Where one turn sends some rows of the set: a few examples, then the rows asked:
fam: 11,-19,-13,25,6,-5,22,-3,-8,11,-14,-7,11,-8,3,8,1,-2,-7
buli: -10,15,-15,6,3,-5,7,-32,7,-1,-25,12,20,-14,10,15,17,-23,11
Vore: -15,-7,-10,6,11,-12,8,-6,24,11,-14,-15,24,-8,16,6,-12,-2,-23
feb: 15,-23,-17,21,1,3,20,0,-1,-2,-14,-9,22,-5,5,6,5,-3,-1
supo: -21,13,4,-9,7,13,-25,-11,7,-5,-13,19,8,-9,2,-2,-1,3,-7
Gav: -21,-8,0,2,11,-6,-6,-3,28,9,-9,-8,21,-19,14,-4,-14,0,-14
serat: 5,-6,-5,-1,-2,25,-1,-21,-11,-5,-16,16,18,3,-6,3,7,1,15
rigam: -15,25,2,-3,15,9,-27,-17,-3,-1,-19,11,18,-10,3,-2,-2,0,-20
fipes: 9,-29,-5,12,1,7,19,-15,4,6,-14,-5,30,-3,8,1,-2,-6,11
Sas: -17,5,-1,11,17,-8,-4,6,25,8,-14,-19,24,-10,15,3,-8,-2,-14
fipa: -18,19,-19,1,2,-4,6,-29,14,4,-23,6,19,-15,11,17,12,-19,9
Lor: 9,5,-9,13,7,11,-2,-12,-25,-5,-17,18,1,-3,-10,7,11,3,-4
piv: -21,19,-2,-9,14,3,-21,-18,10,-6,-18,13,14,-2,7,4,-3,-1,-24
Sovub: -14,17,-9,-9,15,8,-28,-11,10,-12,-13,11,15,-5,7,1,-2,-3,-21
kop: 4,-9,1,10,-3,18,0,-10,-15,-9,-17,20,7,-6,-8,1,12,3,12
tar: 6,8,-7,12,-2,21,-1,-12,-26,-2,-22,11,13,-3,-9,6,12,3,2
teb: -16,13,-2,-16,11,17,-23,-23,11,-2,-12,11,24,-5,0,-3,-6,3,-2
renu: -15,20,-4,-3,19,1,-23,-14,0,0,-13,14,4,-8,3,3,-4,-1,-24
guz: 9,-16,0,30,8,-3,18,5,2,1,-20,-13,23,-5,7,4,6,-5,3
zamin: -21,24,2,-3,12,11,-26,-3,6,-6,-18,8,8,2,5,6,2,0,-9
Vuro: -9,-9,-14,5,13,-8,-1,-1,25,4,-10,-15,25,-9,20,2,-11,-7,-23
folut: 4,-29,-2,21,1,-1,20,-1,6,6,-14,-7,21,-14,5,0,0,-1,5
fov: 11,-18,-12,23,1,-1,28,-7,-4,2,-20,-7,23,-5,-2,8,5,1,-1
dilu: 5,3,3,16,3,16,-2,-3,-17,-12,-23,14,7,7,-2,8,17,-4,8
Mupo: -13,16,-20,7,5,-9,11,-26,15,5,-22,0,26,-21,8,15,11,-17,10
Kapa: -15,-4,-1,9,13,-8,-3,-9,16,14,-16,-14,25,-11,24,0,-13,-9,-26
Kon: -12,-11,-2,-2,15,-2,-3,-16,28,9,-10,-11,36,-12,15,-5,-15,-5,-8
zani: -12,-4,-9,9,18,-14,0,-5,16,15,-10,-11,14,-12,17,4,-14,-5,-27
Sek: 10,4,-12,7,3,20,-7,-10,-17,-18,-17,17,11,0,-9,5,15,1,0
nas: -6,12,-16,12,6,-9,12,-29,8,1,-26,6,26,-20,7,12,16,-20,12
pize: 5,7,-4,7,5,14,-2,-18,-19,-15,-24,22,12,2,-12,6,14,3,-2
Nufe: 7,-20,-9,23,-3,3,22,-4,-7,14,-19,-13,20,-5,11,8,1,-5,-5

kop goes to folut
buli goes to nas
Kapa goes to rigam
Where do these go?
Sovub goes to Sek
fam goes to zani
Kon goes to teb
Sas goes to zamin
Vore goes to piv

